nol: [ -8.7 -18.3  -3.9  16.6  24.7  16.1 -28.1  15.0  13.3  36.9   0.4 -11.7
  -5.7  -1.4  -6.3   8.1  29.9 -11.4 -16.9  -9.8 -12.5 -71.4   1.6  72.3
  14.6  -9.9 -31.0   2.7  20.9 -21.6  18.4   0.3 -19.2 -31.7 -14.6 -11.9
 -40.0  23.9  13.5  -4.8 -22.5  26.4  -7.9 -28.8  32.9  15.2 -24.7  20.9
 -35.2   9.3 -24.8 -16.1 -13.9 -30.8  -0.4  12.6   1.9   3.2  -7.8 -15.3
  -8.2  -1.6 -23.5  -5.2]
Fuz: [ -8.7 -18.3  -3.9  16.6  24.7  16.1 -28.1  15.0  13.3  36.9   0.4 -11.7
  -5.7  -1.4  -6.3   7.8  29.9 -11.4 -16.9  -9.8 -12.5 -71.4   1.6  72.3
  14.6  -9.9 -31.0 -17.6  20.9 -21.6  18.4   0.3 -19.2 -31.7 -14.6 -11.9
 -40.0  23.9  13.5  -4.8 -22.5  26.4  -7.9 -28.8  32.9  15.2 -22.4  20.9
 -35.2   9.3 -24.8 -16.1 -13.9 -30.8  -0.4  12.6   1.9   3.2  -7.8 -15.3
  -8.2  -1.6 -23.5  -5.2]
Tev: [ -0.3 -11.9  -1.7  18.7  28.2  14.4 -26.3  25.0  17.0  30.8  -3.6  -8.7
  -7.0  -3.2   1.2   4.1  27.8 -11.0 -17.5 -14.3 -11.4 -72.0   3.6  81.9
  17.7  -6.2 -31.0   8.1  24.3 -22.7  22.8  -6.4 -19.7 -28.8 -14.7 -14.4
 -33.9  21.3   1.8  -5.1 -13.4  11.0  -2.6 -33.1  33.6  19.6 -11.9  22.0
 -41.1  20.4 -20.3 -14.6  -4.5 -20.0  -3.3   7.0  -9.5   5.9  -8.7 -20.4
  -5.1   4.2 -28.6  -5.7]
loc: [-72.0] => Tev, 21
loc: [-33.1] => Tev, 43
loc: [-11.0] => Tev, 17
loc: [-17.5] => Tev, 18
loc: [-20.0] => Tev, 53

Tev: [ -7.9  11.3   7.4   2.9  -3.3   1.1  -8.5  10.6  13.7 -22.3]
nol: [-19.8  32.4  18.5   6.8 -17.7   1.0  27.1  13.6  40.8 -63.4]
tosa: [-18.5  31.9  17.4   6.2 -20.3  13.5 -29.8  33.6  40.7 -62.2]
vap: [-14.1  27.1  13.2   5.0  -9.7   1.3 -18.2   4.9  27.2 -43.0]
fof: [-16.0  28.0  15.0   5.3 -18.6  -0.1 -26.5  29.7  35.8 -54.5]
Seda: [ -5.3  10.2   5.0   1.7  -8.2  -0.5 -10.4  11.3  13.3 -19.7]
loc: [33.6] => tosa, 7
loc: [13.7] => Tev, 8
loc: [13.6] => nol, 7
loc: [10.6] => Tev, 7
loc: [15.0] => fof, 2
loc: [27.2] => vap, 8
loc: [-17.7] => nol, 4

Seda: [-23.5  58.3  -6.8  48.6]
vap: [-23.4 -25.1 -23.7 -15.3]
far: [-23.5  67.5  -4.9  55.7]
disa: [-23.4  67.4  -4.9  55.8]
fof: [-23.5  40.0 -14.3  20.1]
Vebik: [-15.2  39.9 -10.5  34.3]
gelum: [-23.5   2.8 -18.0  21.4]
nol: [-23.5 -17.9 -27.4 -29.6]
loc: [-18.0] => gelum, 2
loc: [20.1] => fof, 3
loc: [-15.3] => vap, 3
loc: [58.3] => Seda, 1
loc: [40.0] => fof, 1
loc: [39.9] => Vebik, 1

